rotation steps, each row followed by its count of steps
The counts run from 0 to 317.
[ 88 116 116 105 193 123 122 112 111 158 114 144 142  68 116 157  81 110
 160 113 134 182 130 150 157 117 138 115 134  98 108 153 146 141 156 106
 130 138 124 119 102  95 114 131  84 131 137 155 161 106 112 146 120 182
 103 122 132 128 123 127 145 159  84 102 101 180 121 104  91  92 107  74
 117 169 117  86 118 162] : 314
[ 53 125 146 133 152 111 136  74  86 157 162 174 111  93 129 145  74 121
 174 136 127 138 136 151 127  83 125 149 118 128  94 157 151 109 133 106
 138 146 107 118 107 132 102 126 110 110 119 127 125  90 117 145  93 137
 141 157 146 105 114 127 124 115  58 116 118 150 125  56  89 139 120  92
 122 129 136 117 140 166] : 256
[ 48  90 121 132 142 123 118 104 137 127 154 146  99  96 104 123  81 120
 167  72 111 126 114 112 134 113 114 125 154 109  98 171 143 160 131 105
 117 186 101 115 130 115 131 153 106 123 112 131 121  95  86 117 127 159
 130 163 134 141 110 109 135 111  77 101 137 186 111  85 140 151 120  81
 112 134 111 101 149 154] : 275
[ 79 104 129 135 166 132 138  87 133 137 185 188 133 100 133 109  80 124
 172 136 109 160 157 122 138  73 115 111 147 124 107 174 143 130 122 127
 125 166 123  99 134 101  99 129 128  96 105 128 152  85 103 130  95 148
 115 143 127 124 110 110 136 141  49 116 121 170 139 106  97 103 121  84
 106 130 165 124 144 170] : 281
[ 67 124 128 166 162 130 144  95 132 135 131 149 105  97  99 133  99 120
 140 138 113 135 132 118 149 112  94 109 180  83  88 183 139 144 159  99
 128 165 106 124 118  78 106 149 103 114  93 104 136 100 107 135 109 157
 100 138 150 135  96 122 129 144  70 132 126 148 108  87  86 117 144  70
 161 109  95 105 153 184] : 287
[ 77 108 152 126 179 121 148 100 123 142 154 186 128  95 120 122  82 109
 153 149  96 171 132 112 146  82 104 100 165 114 100 155 165 148 133 124
 124 149  97 111 120  60  96 149 122  91  85 123 142  91 135 138 107 156
  98 145 130 144 115 104 160 130  77 123 120 146 159 106  95  97 115  86
 126 139 145 111 149 156] : 201
[104 131 143 120 196 122 122 102 111 154 132 164  95  85  97 144 108 112
 154 155 124 166 133 156 166  90 123 132 132  88  80 171 154 130 156 115
 121 133  82 135  93 131 109 135  96 145 136 104 148 109 119 125 109 154
 127 141 122 137 106 145 121 149 104 128 112 181 141 116  71 165 133  94
 130 132 104 121 129 205] : 241
[ 67 102 126 117 207 114 133 120  80 163 135 153 103  73 129 166  84 129
 152 109 125 168 137 143 136  84 139 126 124 104  97 151 157 132 137 100
 124 155 115 139  83 139 122 136  85 126 155 136 128 103 117 125 147 171
 146 124 130 144 125  97 111 159  96 119 127 188 117  87  96 162 113 102
 117 162  97 106 114 150] : 244
[ 75 106 139 156 179 138 131 136 136 153 119 152 119  93  93 178  91 125
 147 122 122 152 116 124 107  70 121 115 182 108  82 180 155 141 144  94
 120 145 130 130 129 116 101 148 126 115 109 111 136 114 108 134  93 166
 141 119 158 123 141 133 147 167  69 104 144 180 117 107 100 127 162  73
 122 150  90 125 134 145] : 308
[ 60 122 143 124 165 122 132  75  99 165 138 162 126 102 107 173  69 118
 157 143 138 164 136 165 129  92 132 137 129 125  93 164 150 117 153  94
 137 128 105 118 100 125  94 143 119 120 112 116 152 116 115 166  81 144
 141 140 154 109 113 149 135 134  77 123 117 150 100  77  78 114 120  89
 141 146 103 111 133 170] : 232
[ 67 107 134 130 174 110 131  80  87 140 151 173 129 100  88 127  83 129
 153 151 112 176 132 143 131  97 122 113 152 124  93 155 144 117 148 129
 126 145  83  96 135 100 136 158 143 105  90 133 164 124 130 132 121 161
 105 147 146 103 121 138 149 107  72 117 139 178 112 117 101 103 118  82
 130 158  91 114 116 177] : 302
[ 75 126 138 131 163 109 130 119 123 160 138 154 121  87 137 127  89 125
 165 102 127 127 140 126 136 104 118 141 135 110  93 171 133 136 126  87
 129 169 141 108 116 132 113 108  87 125 143 162 118  87 123 123  99 151
 133 152 136 108 116 124 121 144  38 101 133 187 148  66 112 118 150  71
 101 139 151  93 141 156] : 259
[ 89 104 118 123 166 115  98 113 138 142 126 112 135  95 105 141  70 117
 161 111 127 156 125 129 172 117 132 124 155 115 121 185 130 157 156  81
 121 145  96 116 132 124  93 143 111 142 122 135 151  98 109 166  83 146
 143 145 141 124 116 149 137 151  68 103 137 178 119 102 102 123 142  52
 110 134 107  72 137 179] : 54
[ 74  81 128 122 163 129 105 101 127 131 152 122 124 114 115 134  69 107
 162 124 110 167 133 110 165  98 123 115 151 115 111 183 145 175 149  99
 112 144  60 123 134 120  84 159 132 124 107 111 143 100 112 162  97 142
 144 156 148 154 110 113 144 146  86 117 147 148 121 119 110 150 136  82
 121 129 102  94 147 173] : 296
[ 76 115 145 149 171 128 149  92 139 127 114 172 102 103  97 129 117 112
 151 124 114 139 125 126 129 105  98 104 194  87  71 173 147 158 155 122
 126 153 117 108 125  77 118 139 123 112  96 112 137 104 102 118 108 157
 106 141 138 132 105 128 142 138  78 117 126 157 147 108  87 105 143  64
 155 127 101 110 150 187] : 286
[ 86  94 133 126 200 114 111 136 102 154 150 138 130  80 121 151  80 136
 156 128 117 170 133 119 141  75 137 117 131 117 106 163 150 143 135 100
 118 141 104 130 125 146 105 139 110 124 143 135 139 102 133 130 116 165
 140 125 143 127 142 109 124 165  62 116 148 204 130 119 104 154 144  90
  91 161 113 114 110 154] : 63
[ 76  91 114 118 191 144 135 103 133 152 118 164 145  78 103 168  78 117
 155 105 125 179 133 147 132  89 128 106 154 109 105 161 161 137 145 109
 129 146 140 124 102  86 108 144 108 109 104 120 161 102  97 134 125 184
 111 112 147 127 126 112 147 154  83 106 106 154 107 109 108  88 100  88
 116 168 110 111 139 148] : 48
[ 37  98 130 155 186 114 150 103  97 140 149 161 111  89 118 145  89 129
 150 135 100 145 121 101 124  83 104 114 171 112  93 148 147 141 125 114
 128 169 116 121 116  87 120 152 119  84  96 139 118  99 127 128 140 169
 100 126 150 130 132  88 138 125  66 129 149 150 112  83 112 113 131  89
 135 148 103 109 128 140] : 199
[ 98  98 134 131 182 128 111 139 147 151 151 165 144  77 105 134  88 128
 160 130 114 161 126 125 139  91 117 111 172 111 111 178 146 137 138 103
 115 146 118 112 146 105 118 137 118 128 104 140 166 105 125 115  98 177
 111 130 129 115 135 145 150 147  68 104 126 202 146 122 105 115 143  58
  85 158 131 111 130 158] : 306
[ 77 106 133 150 177 126 115 148 144 155 128 142 130  85 100 150  94 134
 158 118 118 150 115 119 121  91 116 107 184 109 104 176 141 138 141  88
 116 162 130 124 138 115 122 147 117 121 109 140 143 119 117 125 104 177
 128 126 144 120 144 144 144 153  66 106 144 195 130 103 116 116 168  53
 105 158 102  99 125 143] : 307
[ 69 120 120 112 161 116 117  90  84 153 140 136 109  79 119 145  60 117
 161 122 130 157 129 148 166 123 134 143 106 101 101 163 135 129 140  93
 131 139  81 135  90 142 110 131  86 136 144 137 130 100 109 166 117 143
 143 156 125 138 108 118 107 134  84 123 119 163 102  73  95 156 109  93
 128 124 108  92 129 181] : 163
[ 68 105 116 112 169 125 111 124 123 171 150 155 119  63  94 169  64 119
 164 114 125 141 101 136 143 110 140 130 137  98 120 174 146 114 126  82
 118 157 100 145  95 106 121 143  82 143 108 140 126 109 121 143 119 178
 117 138 121 124 136 133 130 130  96 109 107 174  98  52 113 144 110  88
 107 147 111 102 127 150] : 70
[ 99 100 153  99 190 128 118 108 124 158 149 173 144  87 104 149  59 113
 162 147 110 181 111 134 152  75 121 108 153 120 103 160 155 148 143 104
 113 121  74 125 121  83  84 159 127 117  93 129 151 114 144 157  97 161
 116 140 130 136 141 130 162 129  98 131 125 162 157 112  94 123 119  88
 113 149 115 104 125 166] : 225
[ 65 119 141 118 163 119 139  55 109 129 127 173  91 111 115 123  88  99
 157 116 128 157 136 156 151 119 109 134 137 111  75 162 155 143 156 123
 132 142 101  96  86  92 107 128 105 116 120 110 137  95  89 144 123 140
 117 155 127 142  83 105 131 113  90 120 105 135 139  93  86 118 104  95
 143 125 121  89 154 189] : 185
[ 57  99 164 136 169 112 143  91 107 121 147 162  84 129 120 118 104 123
 156 119 102 145 143 111 130  77 105 131 160 121  72 169 159 162 146 126
 122 158  95  98 132 129  97 138 135 102 123 112 134  95 110 125 117 129
 152 161 150 147 104 101 137 129  70 124 151 163 153 123 101 156 154  97
 135 124 113 121 139 173] : 192
[ 65 106 111 139 164 147 138  92 151 143 151 163 102  79 126 145  88 125
 157  99 118 138 141 129 132  96 113 116 153 101 100 182 152 136 134  97
 134 170 130 139 109  93 103 134  91 111 111  99 121  83  78 114 113 163
 123 143 133 157 104 108 126 159  72 118 101 160 108  84 101 139 108  92
 125 126 138 125 169 155] : 23
[ 72 106 118 130 172 140 143  86 150 137 124 182 111  83 124 138 100 112
 154  96 124 148 146 132 132  98 110 111 153  98  93 160 158 144 142 122
 126 170 152 119  91  81 123 131  90 105 109 126 141  76  80 107 125 178
 110 131 132 152 100  97 140 155  82 110  91 165 123  98 104 115 103  89
 121 144 133 109 152 153] : 24
[ 71 122 154 128 158 103 116 109 116 147 154 173  84  97  96 113  88 111
 173 125 107 134 114 126 143 103 114 139 145 110  84 178 142 130 132 107
 115 162  67 111 121 123 117 143 113 145 116 145 120 106 138 121 109 143
 134 172 114 123 117 137 131 105  82 122 142 197 163  81 102 162 156  70
 120 121 117 103 135 184] : 170
[ 74  98 100 143 184 128  99 122 118 143 160 125 113  75  92 141  81 126
 147 133 114 168 135 118 156 100 131 107 145  93 118 181 137 137 139 100
 123 165  86 137 132 122 127 159 107 131 111 124 144 105 107 125 132 178
 116 127 130 138 120 120 120 157  91 127 136 201  78 111 106 155 132  85
 123 137  90 116 127 175] : 219
[ 59  92 139 107 158 123 118 112 133 156 137 170  96  92 117 165  70 118
 181  72 124 138 116 152 103  84 127 141 133 124  94 168 155 137 127  85
 118 157 115 134  88 143 110 141 106 126 125 127 128 103  95 126 113 158
 166 155 135 135 125 123 130 126  94  99 127 176 132  69 125 165 122  94
 100 149 109 112 145 145] : 252
[ 44 107 154 129 176  92 128 117  77 147 130 150 103 103 127 142  82 121
 157  93 122 142 119 126 130  87 122 140 138 133  77 149 155 150 142 105
 117 154  99 104 119 156 113 130 110 129 155 161 121 114 130 142 121 144
 169 160 150 126 131 108 136 131  66 114 164 169 149  87 114 156 154  92
 108 156  99  90 120 159] : 167
[102 108 113 109 200 142 123  93 126 169 141 151 138  68 117 164  68 115
 157 126 135 186 136 160 159  98 140 115 138 105 115 164 150 129 157 101
 131 132 112 129  90 104 101 138  83 129 121 122 156  93 102 150 105 171
 114 117 136 136 112 125 138 172  88 116 100 172 107  99  81 113 100  91
 119 151 121 118 133 171] : 313
[ 71 107 158 127 186 127 124 120 115 168 138 166  92  91  87 181  76 123
 152 139 116 158 101 137 129  71 114 124 158 103  90 169 155 127 143  92
 112 141  72 144 103 119 101 160 116 132 105 106 114 132 138 143  95 164
 142 138 144 143 141 134 136 140 104 131 134 170 147  83  91 173 149  96
 125 130  73 122 125 162] : 67
